Each row is where one point has got to under a steady rotation. How many ticks took it there?
The counts run from 0 to 143.
[-37   0  -8 -12 -10  20   3   8 -70   4 -40  -6  43  14  32 -37  21 -35
  74  -6  47 -39  24 -18  -8 -10  17   7   9  12   3  -4 -55 -28 -29 -24
  35   4  -5  20  26 -53   3 -10  12 -11 -15  -5 -31  -3   2   2  24 -19
 -15 -26   8 -41  32  67  40   0  -5   9  -7   8]	105
[-23 -29 -36 -32   2  -9   3  12 -80  34 -28 -28  13  10  18 -33   5 -34
  56 -20  29 -22  12 -18  -7  -1   8 -50  23  11 -25   1 -23 -17  -7  -7
  30 -24 -14  39  59 -14 -21  -5 -12  -3   4 -16 -40 -30   1  10  33 -44
  -8   1  -6 -27  46  56  40 -10 -30 -11  -9  19]	15
[-16  14 -20 -18   2  -6 -13  -7 -66  12 -49 -11  29 -20  38 -39  13 -30
  62  -8  15  -1   7   8  12   0 -19 -18   1  -2  -8  15 -92 -18 -20 -27
  60 -13 -20  19  52 -30  10 -10 -26  -7  -2  -5 -25   7   1  -6  56  -6
  20 -14   4 -39  23  39  34  21 -18  -9 -16   3]	47
[  9 -12 -31 -45  -1  -1 -14  -3 -48  40 -29 -32  16  -3   3 -35  31 -28
  51 -22  22 -17  26  -9   6 -34 -10 -31  30   4 -24  -6 -63 -14   0 -13
  48 -11  -5  28  80 -15   1 -19 -29   4 -16 -30 -57 -11 -17 -11  30 -35
   7  -6   0  -3  27  22  32  -4 -37  -2  -1   9]	81
[-29  -5  -2 -12 -19 -12 -20   7 -61  17 -38 -36  19  24  11 -38   2 -23
  76 -15  31   9  14  -6   5   2   8 -17  -1  -9 -34  11 -51 -26 -19 -19
  47  -9 -11  45  42 -39  -3  -9   4  -3  27 -33 -45  10  18 -21  35 -35
   6  -8   3 -47  21  43  47   0 -25   6 -12   7]	5
[-40  21 -34 -21  -4  -5  -7   9 -55  18 -14 -25  18   6  21 -55  -5 -43
  47 -32  38 -32   5  12  16 -14  -6 -28  26   3 -16  18 -50 -30  -7   4
  34 -20  -9  23  54 -28  -6  -1 -14  -2  -5 -12 -27 -13  -8  20  45 -30
   0  -4   7 -22  57  46  46  10 -35  -2  -8  39]	64
[-24   4 -30 -33 -19  -3 -24  -7 -59  11 -24 -29  18  15  13 -32  13 -31
  71 -24  25 -13  -7  -9  22 -10  10 -32   5  -5 -35   3 -62 -12 -27  -2
  48 -24  -8  45  57 -30   3 -10   5   6  18 -14 -80  -2  -1  -2  38 -24
  -4 -15  10  -4  32  28  25   5 -41  -6   2  10]	130
[-16 -22 -15 -34   2  32   8  31 -73  23 -32 -33  17   8  20 -25  15 -36
  48 -12  32 -46  22 -31   8  -4  26 -34   7  18 -19   0 -33 -23 -14 -28
  36  -5 -13  37  30 -30 -22  -5  16  -8 -13 -19 -60 -22 -11  -2  21 -28
  -4  -2 -15 -31  35  51  45 -13 -27  -4   0  17]	23
[-20   7 -24 -20  -6 -28 -14  -5 -56  31 -31 -27  16   2  23 -55   0 -28
  57 -28  23   9  18   9   7 -11 -28 -33  26  -7 -24  19 -61 -23  -1  -7
  45 -22 -10  29  67 -20  -2 -10 -38   1   7 -26 -16  -1   3   0  48 -33
   9  -9   7 -35  36  43  50   1 -26  -3 -20  18]	3
[-24   3   1 -12 -13  -1 -13  -4 -69  -1 -51 -14  34  -5  37 -32  15 -25
  76 -10  24  -2   9  -8   7   5   3  -6  -8  -3 -12  11 -78 -17 -36 -32
  55  -5 -19  32  31 -38   8  -7   1  -7   8 -14 -39   9  10 -13  39  -8
   8 -28   7 -44  16  45  32  16 -18  -3 -16  -1]	48
[-32  11 -23 -40  -5  22  -6  18 -67  27 -28 -30  25   2  29 -21  13 -37
  33  -8  14 -37   4 -26  22  -2   9 -31   9   1 -30  12 -50 -28 -35 -10
  45 -11  -4  37  47 -37 -18   2  20  -2   1 -17 -77 -21  -5   2  32   2
   7  -1 -13 -27  24  39  39   4 -36 -20   2   9]	139
[ -6 -14 -37 -42  13   1   7  -8 -64  28 -40  -7  28 -20  38 -29  31 -42
  55  -2  18 -29   8 -14  -3 -19 -15 -20  20  11   3 -10 -76 -11 -20 -21
  42 -13 -11  21  78 -21  14 -19 -21  -7 -21   3 -31 -20  -9   7  40 -12
   5  -9  -8 -15  23  51  21  12 -28 -26  -6   7]	94
[-35  15   1  -7 -16  23  -3  12 -62   0 -42 -18  34   8  41 -47  13 -32
  64  -9  39 -25  25   1   7   3  12   2  -2  13 -11  17 -57 -37 -28 -33
  46   3  -6  24  17 -53  -4   2   5  -7  -2 -17 -29   8   6  -4  42 -13
   4 -23   2 -51  36  63  46   0  -6  15 -18  15]	109
[-19 -30 -27 -37  -8  10   0  15 -76  29 -25 -23  19  20  11 -28  17 -38
  62 -16  34 -41  10 -31  -1 -16  24 -36  13  14 -18 -15 -25 -15 -14 -12
  28 -14 -14  34  54 -23 -11 -14   8  -6  -6 -13 -55 -28  -8  -1  19 -52
 -22  -5  -8 -15  32  52  35  -5 -31  -8   0  18]	19
[-35   9 -26 -20   3 -13  -3   4 -79  20 -27 -13  20  -6  32 -43 -12 -34
  58 -25  31 -26   6   0   8  -1 -19 -35  18   6 -12  16 -48 -22  -8  -9
  26 -22 -21  27  42 -20  -6  -7 -21 -12   2  -3  -6 -16  -2  10  47 -39
  -1  -7   7 -40  54  54  53  19 -31  -5 -16  25]	59
[ -1 -19 -13 -32  -6 -11 -17   8 -82  23 -36 -24  10  -3   7 -30  -4 -18
  63 -29  26 -15  14 -13  11 -14  -3 -54  13   5 -28   6 -47  -4  -2 -17
  33 -28 -27  42  44   0  -8 -16 -17  -9   9 -20 -46 -10  -3 -12  40 -58
  -6  -5   3 -27  41  31  50  10 -39   5 -12   6]	128
[ -8   2 -15 -28  -3  11 -12  26 -58  38 -27 -35  14   1   6 -51   5 -25
  37 -29  35 -34  33  -1  22 -21  -8 -43  26  10 -25  18 -42 -24  15 -23
  32 -14 -11  25  49 -19 -20  -9 -14  -4 -12 -28 -40 -15 -15  -5  37 -51
   5   0  -2 -28  51  34  67   1 -36   3  -8  28]	72
[ -5   9 -25 -36   1   5 -10  12 -45  37 -29 -41  10  -7  10 -49  18 -27
  36 -27  17 -18  26   4  21 -26  -9 -38  23   4 -28   9 -59 -22   4 -18
  54 -15  -1  22  69 -18 -11  -5 -25   4 -16 -38 -58  -7 -13   2  43 -22
  19   2  -4 -13  39  24  47 -12 -34  -4  -4  21]	77
[-42  20 -28 -12 -14  -8 -18  -8 -64   0 -30  -9  28   5  33 -45   3 -39
  76 -16  34 -15  -5   7  16  -7  -5  -6   8  -7  -7  14 -69 -18 -29  -3
  43 -16 -16  29  53 -41  17 -12   3  -8  12   7 -32  -1   2  10  44 -22
  -5 -20  11 -25  30  49  27  24 -36  -8  -7  19]	56
[-26  13 -19  -8 -15 -14 -28   5 -52  21 -40 -31  17   6  19 -55  -1 -30
  57 -22  24  13  12  14  21  -2 -13 -24   1 -11 -30  23 -65 -24  -7 -16
  55 -10  -9  40  56 -34  -6  -6 -13   0  22 -29 -36  10   9  -4  47 -20
  19  -7   2 -38  28  38  45   5 -31  -2 -18  15]	4
[-21  -8 -13 -16  -6 -12  -9  -1 -71  22 -33 -28  20   8  16 -41   6 -16
  77 -31  40 -10  34   4 -13 -11   0 -36  26  16 -22   5 -42 -20  -7 -12
  35 -22 -11  20  41 -17 -12  -4 -44   9   2 -34 -24   4   7  -1  33 -54
 -10 -21  22 -35  59  45  47  -9  -9  21 -22  13]	119
[-18  18 -11 -12 -15  -1 -30   3 -56   9 -35 -37  14  -6  21 -53   2 -25
  58 -30  27   2  13  20  21  -4   0 -27  -1   3 -32  22 -64 -20  -9 -18
  53 -20 -13  32  47 -29  -6   0 -16   7  10 -31 -49  20   3  -2  55 -22
  13  -8  11 -32  40  30  43  12 -32   9 -14  20]	121
[-49  -3 -19 -27  -8  -7   4   0 -81  16 -26 -16  28   8  35 -31  -7 -35
  68 -19  34 -27  10 -16 -10   8   0 -34  23   7 -18   9 -35 -26 -29  -8
  23 -18 -12  29  32 -27 -11  -1 -13  -2   8  -4 -17 -19  14  11  36 -36
 -16 -14   7 -37  49  65  44   4 -14   2 -18  16]	58
[-20   4 -28 -41  -6  29  -5   9 -49  20 -23 -29  27  10  23 -37  38 -40
  47 -14  31 -43  19 -16  13 -18  26 -10  12  13 -16  -6 -58 -29 -27 -13
  48  -2   8  21  59 -46   0  -6  11   3 -19 -13 -76  -8 -17   4  32  -6
  -2  -9  -4  -6  35  36  23 -11 -26  -6   8  20]	26
[ -4   1 -31 -39   0  -5 -12   8 -76  34 -23 -23  10 -17  17 -33   2 -31
  41 -28  10 -24   4  -9  25 -14 -13 -57  14   3 -28  14 -56 -13 -11  -8
  37 -25 -22  40  60  -5 -11  -7 -19  -5   2 -14 -53 -21 -11   3  44 -30
   6   3  -6 -20  41  33  47  15 -46 -18  -7  18]	133
[ -9  -3 -30 -41  -5   2 -15   3 -41  32 -32 -35  22   0  18 -34  37 -32
  42 -15  10  -6  16  -3  20 -18   7 -26  17   2 -27   1 -73 -19 -14 -13
  66 -13   3  33  72 -30  -6  -8 -15  15 -13 -31 -75   2  -6  -4  39  -5
  15  -4  -3  -2  23  23  29 -13 -31  -7  -6   6]	82
[-22   9 -39 -43   0   5  -8   5 -60  31 -15 -23  18 -11  31 -34  11 -42
  31 -19  10 -38   4 -12  29 -14  -5 -35  18  -4 -18   8 -60 -22 -19  -3
  45 -19  -1  37  70 -27  -4   0  -1   0  -6  -6 -62 -23 -11  11  41  -7
   4   3  -5  -6  29  37  39   6 -38 -27   4  20]	138
[ 12  -8 -27 -40  -4   5 -20   3 -56  26 -44 -25  16  -8  12 -33  40 -35
  54 -10  16 -10  15 -11  21 -29  -1 -21   5  -3 -20  -7 -80  -8  -8 -28
  58  -9 -11  32  77 -24   6 -22  -3  -6 -12 -15 -65  -2 -12 -16  34 -14
  14  -6 -10  -8   9  28  29   4 -39 -16   0   7]	86
[-26  -2  -1 -14 -26   4 -24   5 -65   9 -42 -34  21  15  12 -37   4 -17
  77 -25  31   4  16   0  16  -2  14 -25  -5   4 -36  10 -53 -18 -13 -20
  48 -17 -14  36  27 -33  -8  -2  -3   8  23 -34 -57  16   8 -13  38 -33
   1 -18  15 -36  38  33  41   2 -26  18 -14   6]	122
[-26 -11 -13 -25 -14 -26  -7  -4 -63  33 -33 -24  21  16  16 -44   8 -24
  70 -15  31   1  31  -7 -19 -10 -19 -32  33   1 -26   5 -47 -23  -4  -9
  31 -14  -5  31  50 -24  -9 -14 -36   9   7 -32 -14  -6  12  -7  35 -51
 -10 -14  13 -37  38  50  47  -8 -16  11 -20   3]	2
[-16 -15 -20 -24  -5 -18  -2 -12 -78  15 -46  -2  33 -10  28 -26  10 -28
  81 -10  33 -14  18 -14 -14 -10 -22 -19  21   2  -1  -2 -65  -7 -18 -17
  30 -17 -23  23  48 -12  13 -26 -29 -11  -2  -1 -11 -10   7   0  37 -43
 -19 -25  14 -36  34  52  34  19 -16   2 -17  -3]	50
[-18 -19  -8 -32  -3  -9   4 -14 -73  15 -49 -15  35  -8  40 -18  26 -21
  78  -5  22 -14  34 -16 -23  -6 -11 -18  15   7  -6  -7 -68 -13 -27 -25
  43 -14 -16  19  41 -25   1  -9 -37   5  -4 -18 -25  -3   9  -6  36 -31
  -8 -25   9 -40  27  48  37  -5   7   7 -22 -13]	45
[-22 -13 -13 -34 -14  14 -11  10 -57  31 -28 -41  19  27   0 -36  23 -26
  58 -18  34 -27  39 -20   0 -25  18 -29  27   4 -32  -5 -35 -27 -10 -10
  39  -5   4  33  47 -35 -19  -8 -10  11  -6 -42 -65  -9  -5 -10  17 -44
 -10 -14   6 -16  40  33  45 -27 -20  14  -7   7]	75
[-40   5  -3 -12 -20  12 -10  24 -68  18 -24 -32  26  20  21 -39  -2 -28
  53 -23  41 -33  19 -15  14   2  17 -27  12   6 -29  17 -28 -32 -18 -18
  32 -11  -9  36  21 -43 -20   4  13  -3   9 -25 -44 -11   4  -4  28 -34
  -9  -9   0 -42  49  48  58  -1 -27  13  -6  26]	66
[-21 -18   3 -19 -15  -6  -3 -10 -82   0 -48  -7  33   5  26 -19  10 -22
  88  -6  30 -11  19 -24 -10   2  -2 -10   7   1  -8  -1 -63 -14 -31 -25
  39 -14 -23  34  27 -30   9 -15  -7  -7   6 -10 -29   1  10 -16  30 -34
 -13 -26  10 -44  21  57  34  15 -13   5 -17 -10]	49
[-29  -4 -33 -26 -16  -3 -16   5 -62  17 -26 -30  16  27  11 -45  13 -38
  71 -22  25  -3 -14  -2  16  -9  22 -21  -2  -5 -29   4 -48 -21 -16  -4
  44 -16  -8  49  66 -42   5 -12  11   2  15 -10 -65  -4   4   2  32 -22
  -1  -5   0  -9  20  40  26   1 -44 -16   3  23]	13
[-50  16 -13 -11 -20   5 -18  11 -66   1 -28 -20  24  21  21 -47  -6 -31
  69 -20  44 -26   1  -5  20  -1  17 -12   0  -6 -18  13 -45 -27 -28  -7
  37 -10 -13  36  31 -45   4  -6  23  -8  19  -9 -44  -4   6   1  34 -23
  -7 -16   6 -34  35  49  41  19 -38  -1  -3  28]	61
[-23  -9 -12 -29   0  19   7   9 -75  12 -41 -15  37  -4  49 -20  27 -37
  53   2  18 -27   9 -30   0   8   9  -8  -4   7  -8   2 -67 -26 -40 -29
  49   1 -11  32  39 -37  -6   2  13  -3  -2  -4 -50 -13   2  -6  37  10
   7  -9 -18 -42  15  60  26   2 -15 -20  -5  -2]	96
